Named turns come first, each shown by rows before and after it. Which turns, in which order, take the first row of each pair that follows to the second? Write the first one first, as in the answered first pair.
Q (before -> after):
[ -8  -1 -14 -14 -11 -30 -27  13] -> [ -7 -18 -27   9 -16 -26   7 -17]
[ 33 -15   1   5  10  -1  -7   3] -> [ 33 -14   4   8  10   3  -2  -3]
[  2  -1 -27 -13  15 -36  -3  37] -> [  1 -15 -28  17  12 -22  41  -8]
[-2 29 -6 13  8 11  6 12] -> [  0  25 -15  10   8   5   2  18]
B (before -> after):
[ 20   0 -23 -19  -2  15 -33  24] -> [-30  27   9  18   3   1   6  33]
[  4  -8   9   9 -16  12  23  -7] -> [ 21  -9   2 -15 -16  14  -7   5]
[ -1  19  42   4  12  35  16 -21] -> [ 24   5  26 -10  10  44   1 -29]
M (before -> after):
[ 12  23  17 -35 -19   2  -9  42] -> [ -7  16   4 -18 -19 -20   8  54]
[-15 -23 -32  18   4 -25  15  18] -> [ -6  14  39  10   9  26  13 -21]
[ 27  23  63 -41  23  59 -53 -25] -> [ -9 -46 -74  -8  13 -53 -26  53]

Between the rows of a pair lie 2 to 3 turns.
[ 31 -22 -19 -19   1  -8  -1 -18] -> [  8   3  25   2   5   6  26 -36]  Q, M, Q
[ 25  11  15 -17 -17  -5   7 -26] -> [ -7  25  23  -3 -14 -27  19  -2]  B, M, M
[-14  19  50  35 -21  31  31 -42] -> [ 33 -47 -60  -3 -29 -10 -20  -2]  M, M, B
[-35   2  12  -7  17  -8 -16  52] -> [-24 -41 -28  25   8  -7  33   2]  M, Q, Q
[  0 -31 -61   4  -2 -53  -4  39] -> [ 56 -11 -12 -49   1  14 -55  -1]  M, M
[-16 -38 -15  37 -27   8  41 -22] -> [ 23 -17  25  -8 -24  54 -10 -36]  Q, B
[ 10  -9  15  11   8   7  13 -49] -> [-31   8   8  11  15 -40   1  18]  Q, Q, M
[ 34 -46 -40   8 -22  15   8 -25] -> [ -6  25  59  13 -11  39  12 -17]  M, Q
[  6  26 -15 -27  17 -24 -49  41] -> [ 41  -9 -19   5   7  25   9 -60]  Q, Q, M
[-24   3  -8  20  -6 -30   8  24] -> [ 26   6  13 -21  -6  14 -35  -2]  Q, Q, M
[ 10  -6  -7 -18  -1   4 -27  20] -> [-15  -3   9  22   0   8  27  -9]  Q, M
[-40  45  74  -3   5  10   3  31] -> [ 25 -54 -32  17 -14  20  44 -54]  M, B, B
[ -3 -16  -4  39  -9  13  58 -59] -> [ 12 -10   9  24  -7  34  42 -70]  M, M, M
[ -5 -15  42  23 -11  51  30 -37] -> [-49 -21  -7  33 -11 -23  26  45]  Q, M, B
[ -7   6 -11 -14  -7   2 -13  33] -> [-21   3 -11   3  -7  -5   7  33]  M, Q
[-14  16  35 -11   1   2  -9  16] -> [-29   7  24   9   0 -12  17  14]  M, B, Q
[ 32  16  53 -23 -21  57 -18 -76] -> [ -9  46  46 -52 -14  -4 -77  40]  B, B, Q
[-12   4   9  34   2  44  40 -35] -> [ -9  16  28  22   2  54  25 -32]  Q, B
[ 23   2  -5  -1  -4  21  18 -30] -> [ 30   4 -14 -25  -3  12 -13  -1]  M, M, B
[ 34  20 -27   9   8  -6   2 -20] -> [  6  39  -7  22  12 -16  14  -4]  B, B
[  0 -16 -17  26   6  -4  21 -22] -> [-15  18   8  -1  13 -17 -20  31]  Q, M, B
[ 12 -23 -22  12  -3  -7  27 -29] -> [  6  20  37  -8   5  21   3 -25]  M, Q, B
[ -6  -1 -18   7  -3 -16  12  18] -> [ 20   5   7  -8  -3  19   0 -14]  Q, M
[ 19 -17 -31 -16  -6   0 -21   7] -> [ -2 -14 -13  21  -6   8  29 -26]  Q, M
[ 14 -29 -39 -41  -5  48 -44 -13] -> [-50 -32 -45  31  -6  10  42 -16]  Q, M
[-33  33  35 -16   7 -15 -21  35] -> [ -9 -27 -48  -7  -3 -41  -8  26]  M, Q
[-22  24  39  12  -5  11  19 -26] -> [ 11  -9 -24 -31  -8 -17 -36  20]  B, B, Q
[-26   0   0  41 -12  12  37 -25] -> [-18 -12 -42   6 -13 -24 -16  39]  B, B, Q
[ 28   8  -2 -28   0  12 -28   3] -> [ 22  -4 -26 -19  -1  -9 -24  16]  M, M, M
[  4  20  38 -12  10  13 -35  14] -> [ 16  10  25 -21   9  16 -44   9]  Q, M, M
[  6   0  22   3  -1  -1  10 -29] -> [ -8  -8   3  14  -2 -21  21 -18]  M, M
[ 37 -15   8  -4 -18   2  15 -29] -> [ 21  17  41 -20 -11   0 -12   5]  M, Q, Q
[-38  11  12 -23   6 -11  -7   5] -> [-22   0  16 -18   3  11   9 -35]  Q, B, M
[ 18 -15  -5  19   3  27   6  -7] -> [12 -2 13 17  5 32  4 -5]  M, Q
[  7 -60 -86  10   1 -47  19  19] -> [-53  53  77  24  17   3  36  11]  B, M
[ 27 -36 -29  -4  -1  -3 -10   5] -> [-21   8  33  26   7   4  27   0]  B, B, Q
[ 24 -22   8  -4 -18   6  14 -30] -> [ -3 -14  -7  -7 -14 -37   0  29]  Q, M, B
[-25 -27 -37   4   1 -43  22   6] -> [ 28 -16   6 -29   2  25  -6 -50]  Q, M
[ 17  11  32 -16  -2  18  -2 -25] -> [-12  -1 -10  -8  -1 -38  -2  33]  M, B
[  9  -4  -9  15  11  10   0 -51] -> [  6 -16 -43   6  10 -20 -16 -13]  M, B, Q
[  4  13   7  17  -3  21  22 -25] -> [  8   4 -26  -9  -2 -10 -18  29]  Q, M
[ -1  34  51 -22   7  24 -31  -2] -> [-47  31  36  21   7 -14  15  17]  M, M
[ -6  -1   0  26   5 -19   8   2] -> [ -1  16  24  12   9  -3 -11   3]  Q, M, B
[ 12   9   7 -26   6  14 -22   0] -> [  7  -4   1   3   2  18  17 -31]  B, B
[ 38   5 -50 -31  -8   2 -34  22] -> [ -3  12 -19  40  -9  11  57 -34]  Q, M
[  3  29   6 -20  -3   2 -12  18] -> [ 22  13  -2 -15  -6  20   0 -19]  B, B, Q
[-13  19  33  30   8  -9  20   8] -> [ 17  18  26 -10   8  -3 -31  26]  Q, M
[ 17  11  29 -29   6   1 -54  25] -> [-23 -20 -23  25   3 -48   9  33]  B, M, M
[  6 -21  -4  18 -11  17  51 -59] -> [ 18  22  52 -27  -4  44  -8 -37]  Q, B, B
[-10  38  21   9  -9  26  30   3] -> [ 22  31   6 -26  -9  31 -13  14]  B, B
[ 20  -2  45  -8  -9  -7   0 -31] -> [ 14   0  31 -24  -6 -29 -26  11]  B, B, Q
[  2 -28 -45  11  -6 -26   9   6] -> [-17  31  26 -12   4 -11 -23  33]  M, M, B
[ 21   4  10 -19  -7  21 -18 -14] -> [ -6 -12 -29   0  -9 -24  -1  18]  M, B
[ 15 -27 -31   6  -9  -3   2  -2] -> [-9 21 36  6 -1 14 -3  3]  M, Q
[ 16  19  33  -9   2  13  19 -16] -> [-8 18 26  8  4 -8 36 -1]  Q, B
[-22  22  30  19   2 -13  21  16] -> [ 10  25  43  -9   0  13 -10   3]  Q, Q, M
[ 10  -3  -6 -25   1  -1 -33  16] -> [  0   0  -7 -19   2  -9 -30  27]  M, M, Q
